(in the rows, 128 means zero)
A state moves one step at a time under one of 7 hidden systems, and each row is a state written as 22 numbers. Each run below is a few steps of one system.
path 1, Q_770:
[[130 159 107 118  77 137  64 141  82 141 140 123  79 125  80 127  76 164
  109 115 109 123]
 [110 112 105 133 117 145  34 116 140 147 150 109 146 116 133  93 161 157
  125 157  66 122]
 [108 143 175 105 165 154  81 163 133 131 183 110  87 121 115 166 124 125
  169 124  99  97]
 [168 130 108 183 182 124 116 148 172 103 142 102 136 138 100 117  94 124
  165 142  72 125]
 [ 59 182 110 132 129  94 165 136 116  95 141 123 125 145 115 117 107 114
  179 127  85  83]
 [106 194 121 204 140  98  90 112 129 123 111 138 124 105  85 117  98 128
   99  96 128 136]
 [ 72 177 113 125 154 106  83 131 146 108 132 127 164 123 196 107 132 165
  106 147 140 104]
 [117 136 155 126 202 117  99 147 166 126 115 136 131  45 130 156 138 100
  132  89 159 113]]
path 2, Q_452:
[[165 131 132 155 201 152  56 129 137 110 133 131 141 182 119 140 110 168
  112 139 126 132]
 [114 136 172 119 172 151 113 139 107 127 155 135  85 144  62 171 128 102
  173  97  97  99]
 [149 156 135 216 163 118 163 101 140 107 111 140 136 178  77 129 112 108
  124 113 126 150]
 [ 66 200 146 124 106 114 146 115  74 113 136 145 100 174 111 142 106 138
  121 109 150 102]
 [118 162 114 175 139 102  76 104 120 136  83 154 134  81  90 121 120 129
   76  83 156 142]
 [100 156 162 102 203 131 106 135 125 107 122 150 140 140 166 162 135 143
  109 115 192 107]
 [112 107 115 115 191 110 135 122 125 119  83 161 152  84  79 138 158  82
  155  85 121 103]
 [ 90 137 161 158 158 118 192  90 147 113 122 143 170 169 163 124 186 100
  131 135 153 132]]
path 3, Q_867, 8 rows:
[[115 172 112  99  78 113 169 164 121 108 161 103 103 151 174 122  70 159
  142 160 133 111]
 [119 152 108 159  35 116 110 133 136 155 155  95  97  81 124  93 105 138
  119 140  92 145]
 [164 120 149 105 100 156 120 173 154 137 192  83  93 133 168 138 101 154
  148 169 114 136]
 [151 140 102 143 109 112 132 171 151 124 148  95  95  67  93 120  76 112
  171 122  77 119]
 [144 132 143 170 118 131 180 142 181 118 174  86 130 150 164 112 122 121
  163 171  95 140]
 [137 186 136 153 100  97 185 163 143 111 146 108  85 102 127 140  60 117
  138 113 151 133]
 [145 150 119 180  99 110 117 139 190 136 150  92 139  82 182  95 116 140
  107 159 131 158]
 [131 140 171 105 118 132 145 176 161 142 170  99  86  59 165 159 112 111
  145 125 156 128]]
path 4, Q_532 (8 x 22):
[[124 162 141 100 202 134  59 159 121 110 133 137 117 129 138 168  94 158
  118 113 162 101]
 [ 94 129 137 172 149 118  75 112 169 148 133 123 142  55 112 109 172 100
  136 110  86 125]
 [176 100 151 151 180 134 193 149 184 105 146 109 144 148 147 140 129 101
  169 148 126 139]
 [ 97 156  61 117 138  74 174 130 116  87  82 144 167 123 134  97 102 128
  141 124 131 100]
 [ 73 163 171 153  88 127 163  80 114 137 144 138 134 178 158 118 175 127
   99 136 157 140]
 [166 135 156 125 177 137 119 136 119 126  98 159 116 116 115 172 109 131
   88  87 210 146]
 [ 90 103 124  82 132 126  75 135 147 151 125 129 146  39 167 120 175 124
  126 123 129 107]
 [149  99 161 140 106 135 203 137 156 142 147 112 103  93 105 145 145  71
  170 116 118 141]]
path 5, Q_418 (8 x 22):
[[ 92 211 136 202 156 104  97 119 136 107 135 128 124 142 112 122  94 140
  111 111 126 123]
 [148 175 103 196 156  92  99 125 145 114  92 137 136  99 105 118  80 137
   87 101 154 146]
 [110 169 109 179 184  91  81 139 177 113 117 122 152  65 140 112 109 128
  120 114 126 119]
 [133 150 114 177 171  84 156 132 171 112  92 134 145  54 112 121 115  85
  135  94 142 130]
 [120 140  92 161 132  83 168 137 186 111 112 112 167  66 169  90 122 110
  142 139 121 129]
 [ 91 157 113 122 103  79 191 145 149 121 113 125 134  49 158 115 121  96
  136 111 157 119]
 [134 114 119 126  73 107 164 137 167 151 126 109 137  44 180 107 142 113
  112 139 156 153]
 [132 115 142  78 104 122 161 176 159 139 149 105 107  47 176 141 125 110
  150 133 150 120]]
path 6, Q_532, 8 rows:
[[198  52 153 141 126 164 135 119 165 157 134 118 135 111 125 133 175 109
  125 139 128 171]
 [144 109  83  51 136 119 161 179 114 101 122 122 121 112 132 135  86 132
  176 137 116  90]
 [ 89 128 102 149  39 118 149  79  93 146 123 132 134 149 101  84 163 123
  124 138  86 134]
 [177 124 164 117 129 169 137 129  97 123 144 133 101 217 121 164 104 157
  107 138 168 147]
 [108 136  87  96 141 124  31 135  96 137 104 145 123  84  99 125 114 152
  111 102 117 101]
 [124 106 182 154 121 165 101 120 158 160 183  99 110 122 120 131 178 110
  154 141  77 138]
 [204 102  91 135 184 123 151 160 145  95 105 125 137 138  91 135  76 121
  160 127 110 128]
 [ 59 151  83 114 105 104 125 114 117 106 136 124 163 159 158  81 142 152
  144 162  82  93]]
path 7, Q_613 (8 x 22):
[[ 77 144 159 102 121 127  98 140 121 153 149 127  91  49 104 149 150  99
  147  91 119 101]
 [142 126 168 156 133 127 139 133 193 144 146 110 140  76 195 127 154 120
  107 141 171 159]
 [ 90 141 106  88 112  96 204 158 140 105 133 114 131  92 158 119 117 106
  177 137 117  92]
 [ 79 189 141 167  50 111 115 109 128 149 158 109 106 113 148 103 125 139
   97 135 127 139]
 [124 156 137  68 135 123 139 164 118 114 131 133 116 125 189 155  95 158
  108 131 201 113]
 [132 137  99 113  95 116  78 165 139 148 141 102  93  29 113 121  93 129
  136 113 101 118]
 [106 142 186 127 161 151  93 144 171 137 189 102 121 121 187 147 154 135
  138 152 130 122]
 [169 139 128 130 108 113 209 175 159 113 149  97 101 103 139 136  73 108
  164 135 132 132]]
path 8, Q_452, 8 rows:
[[ 97 132 175 120 180 135 156 144 171 111 174 109 136 138 174 143 161 110
  175 148 117 104]
 [149 110 107 137  95 104 222 128 126 125 105 132 121 103  85 122 119  76
  161 108 119 134]
 [ 90 169 103 148  73 100 153 108 130 117 136 118 155 163 189  82 126 161
  105 168 131 131]
 [121 126 123  83  62 127  96 145 105 166 124 127  92  45 131 132 122 135
  100 106 153 130]
 [184  95 100 124 182 133  85 148 172 117 111 120 168 114 177 120 118 159
  103 155 148 140]
 [110  98 147  66 150 148 135 162 132 124 165 112 110 110 128 148 151 108
  195 135  88  88]
 [175 100 119 191 116 121 190 112 171 130 125 112 146 130 110 104 136  95
  147 142 102 163]
 [ 98 162 127  98  51 127 178 135  93 122 162 114 104 185 159 119 104 154
  137 160 129 119]]
path 9, Q_958, 8 rows:
[[190  66 120  92  95 169  99 156 142 149 164  95 114 129 141 124 125 152
  142 170  96 142]
 [183  97 132 146  70 145 160 148 147 150 161  91  91 112 100 126 112 111
  157 142  89 155]
 [157 144  80 157  60 109 176 134 121 117 134 107 113 150  98  98  75 129
  148 147  86 137]
 [108 185  98 130  60 113 112 139  85 125 144 116  85 141  97 115  66 157
  124 126 106 116]
 [143 171 132 159  99 140  68 125 101 137 144 124  96 170 111 132  83 178
   78 130 142 148]
 [157 142 136 182 165 150  34 130 142 131 152 114 115 143  95 131 106 156
  115 130  95 138]
 [122 149 153 219 138 128  91 103 171 142 149 110 126 110  98 113 145 112
  126 121  87 150]
 [ 99 192 132 211 164  90 158 118 157 100 124 127 139 130 111 115 110 104
  141 113 117 125]]
path 10, Q_770, 8 rows:
[[132 103 117  74 102 146 173 124 100 113 140 128 143 217 166 121 140 158
  142 176 128 120]
 [152  90 125 119 129 145 120 106  83 150  93 163 111 123  41 147 150 100
  125  83 128 135]
 [130 122 153 149  97 157 133  91 119 134 159 122 139 227 151 115 161 155
  109 171 123 152]
 [143 103 115  65 167 150  93 139  72 121 103 159 117 153  78 161 117 141
  136 103 132 102]
 [131  94 155 174 144 155 127  78 147 139 140 131 157 180 112 113 199 112
  135 144  95 147]
 [129 152 151  91 160 147 141 143  78 102 139 142 101 207 104 170  91 146
  143 123 151 101]
 [147  95  92 171 168 125 116  83 130 119  83 152 178 154  78 102 160 117
  123 123 100 140]
 [ 65 169 178 108 135 137 154 106  92 115 150 144 119 200 142 152 157 130
  131 128 153 105]]
path 11, Q_418 (8 x 22):
[[127 122 109 131  90 129 109 123 158 133 150 105 159 141 208  85 144 174
  101 183 125 144]
 [109 147 150  66 140 127 131 156  90 130 119 149  89  91 112 175 112 115
  131  83 176 101]
 [179  63 122 154 107 156  94 105 162 165 130 112 146 107 127 102 177 130
  111 152  99 166]
 [120 142 152  83 180 135 166 170 129  94 158 120 109 157 138 165 105 118
  187 133 126  86]
 [136  98  83 139  52 126 139  91  92 150 101 138 134 135  76  92 148 121
  120 126  91 145]
 [ 90 172 182 127 135 140 138 129 138 118 179 115 121 183 191 142 133 152
  125 158 154 120]
 [174 112  91  98  99 130 106 133  77 139  86 152 106 112  81 138  87 145
   95 102 157 139]
 [103 121 165 143 157 158  50 119 162 147 175 108 136 126 152 123 178 141
  133 150  94 125]]
path 12, Q_958 (8 x 22):
[[109 135 154  80 172 139  58 144 116 138 122 148 119  90 145 163 139 144
  101 102 179 111]
 [164  74 152 131 170 158 102 116 170 143 128 128 168 127 177 130 184 135
  105 151 154 155]
 [145  86 138 119 178 129 162 153 179 122 135 113 139  77 126 139 154  81
  186 126 100 117]
 [107 118 102 125  72  92 219 114 137 128 101 134 152  90 152  97 154  93
  137 130 138 134]
 [112 151 100  58 118 107 181 163  96  94 120 134 122 146 158 138  86 143
  147 138 158  96]
 [148 101 112  58  85 147  84 137  87 154 114 138 112 105 143 135 123 165
   85 127 167 134]
 [184  78 151 100 132 181 102 148 144 140 171 101 117 169 156 144 135 159
  136 170 120 143]
 [192  74 129 148 109 148 139 143 151 150 138 106 106  88  78 130 130  97
  157 122  86 153]]
path 13, Q_867 (8 x 22):
[[147 176 136 185 101 112  95 130 138 147 126 123  95  79 107 131  85 134
   83  99 158 160]
 [146 121 158 129 171 149  64 156 183 139 164 100 134  94 186 139 136 148
  120 151 137 132]
 [148 110 154 130 163 129 139 159 154 138 129 124  99  50  85 161 129  73
  167  88 121 123]
 [178  94 114 161 180 119 187 130 182 101 111 123 177 145 150 116 138 109
  147 148 130 145]
 [ 80 181 137 128 136  86 206 131 127 101 111 145 131 106 152 135 119  96
  135 104 176 110]
 [144 121 123 157  76 118 138  97 146 152 106 134 151  93 168 100 154 137
   67 135 178 175]
 [120 115 131  45 130 133 103 164 124 137 130 130 122  74 186 147 129 149
  118 130 175 109]
 [145  58  93 102 100 130 120 123 137 156 109 128 142  54 105 105 171 100
  148 122  87 132]]
path 14, Q_613 (8 x 22):
[[182 109  87 139  95 146 114 134 113 123 140 108 116 182  90 109  88 159
  143 159  70 140]
 [155 125 127 129 159 161  85 122 102 111 147 128 125 229 102 138 110 171
  130 153 102 123]
 [207 102 116 144 158 155 114 138 112 118 119 133 108 176  60 149  85 139
  132 119 114 144]
 [160 108 107 162 205 143  77 118 135 106 117 138 154 177  80 122 127 139
  140 129  86 124]
 [163 112 153 165 180 150 149 106 117 115 119 148 125 191  53 154 138 103
  148 109 114 137]
 [162 114  97 184 180 117 143  94 132 104  78 155 174 168  86 113 134 121
  117 119 128 148]
 [108 121 125 136 167 127 140  85  85 116  86 174 148 169  60 138 161 102
  132  93 126 116]
 [149  97 129 160 145 129 124  78 114 143  74 170 155 134  87 129 172 109
   84  96 160 161]]

Which system made each run below?
path 15:
[[135 136 186 128 127 149 211 117 111 115 150 132 111 211 129 162 136 113
  142 134 158 135]
 [150 117  64  89  71 135 101 129  81 128 115 128 134 166 131  99  97 186
  104 157 114 127]]
	Q_418
path 16, 2 rows:
[[135 150 153 182 136 146  95  86  92 136 120 153 110 181  55 142 132 134
   98 100 130 149]
 [117 166 158 140 162 144  89 106  78 120 124 159 112 196  87 158 116 152
   98 103 157 124]]
	Q_452
path 17 (2 x 22):
[[ 87 147 125 118 156 137  99  92  83 106 118 158 156 219 127 124 150 161
  111 137 132 108]
 [114 116 182 115 179 162  74 114 103 147 128 156 109 125  82 173 171 113
  122  87 143 121]]
	Q_958
path 18 (2 x 22):
[[118 112 111 129 102 115 202  81  88 123  80 168 156 171 105 115 164 108
  116 116 154 140]
 [ 89 126 121  54 149 136 132 129  68 108 123 154 126 181 108 148 133 136
  158 126 120  80]]
	Q_958
path 19, 2 rows:
[[147 150 124 213 117 118 157 107 161 114 141 107 145 176 121  97 114 130
  129 152  94 156]
 [104 182 147 105  57 128 145 146  81 133 157 122  67 142 116 146  85 142
  123 120 143 118]]
	Q_452
path 20:
[[ 56 144 119 125  59 102 140 112 127 151 141 119 127  70 133  94 166 105
  143 125  92 114]
 [147 172 154 155 102 134  72 151 134 148 156 107  80  98 131 144  79 155
   90 119 153 148]]
	Q_770
path 21, 2 rows:
[[104 178 171 134  67 144 119 116  91 144 165 124  84 177 137 143 113 159
   95 134 155 139]
 [195 125 118 154 181 147  69 135 121 116 112 138 121 163  79 143  83 156
  105 117 133 144]]
	Q_958
path 22:
[[122  92 123 111 133 125 142 142 150 140 134 119 121  51  95 130 156  76
  183 111  80 111]
 [143 174 158 183  83 127 167 140 145 128 177  93  85 158 126 129  83 130
  135 144 118 148]]
	Q_770
path 23, 2 rows:
[[ 88 156  99 114 167 100  74 122 117 117  79 160 159  85 142 120 129 146
   89 101 169 108]
 [107 124 176 141 173 129 118 121 179 137 133 129 155  86 186 138 184 112
  109 126 171 135]]
	Q_770
path 24:
[[ 59 173 193 124 118 146  98 110 107 143 172 131 101 152 147 149 165 138
  115 123 146 116]
 [193 110 114 137 213 142  63 149 151 112 111 132 142 126 119 143  97 153
  113 126 140 136]]
	Q_770
path 25 (2 x 22):
[[129 149 142 118 208 122  68 151 132 120 109 149 118  81 108 168 106 127
  116  83 167 113]
 [115 103 130 149 147 133  89  96 167 139 122 131 182 115 182  95 191 143
   96 155 134 144]]
	Q_958
path 26:
[[102 115 153 109  93 157  80  84  76 165 118 156 120 144 114 132 182 144
   79 115 153 138]
 [187  48 113  68 126 150 133 135 127 146  97 141 145 101 146 137 154 131
  112 133 164 144]]
	Q_613
path 27 (2 x 22):
[[156 152 180 116 146 151 112 161 111 134 150 129  65 122  99 188  87 128
  122  95 170 132]
 [165 114  90 181 182 118  67 131 178 123 116 116 161  92 113 101 122 133
  125 134  92 138]]
	Q_867
path 28 (2 x 22):
[[180 119  49 135 119 107 142 147 124 100 101 118 143 143 104  98  64 150
  139 148  95 129]
 [ 46 181 144 136  98 115 151 122 131 116 173 109 128 155 160 107 145 132
  155 154  95 100]]
	Q_867
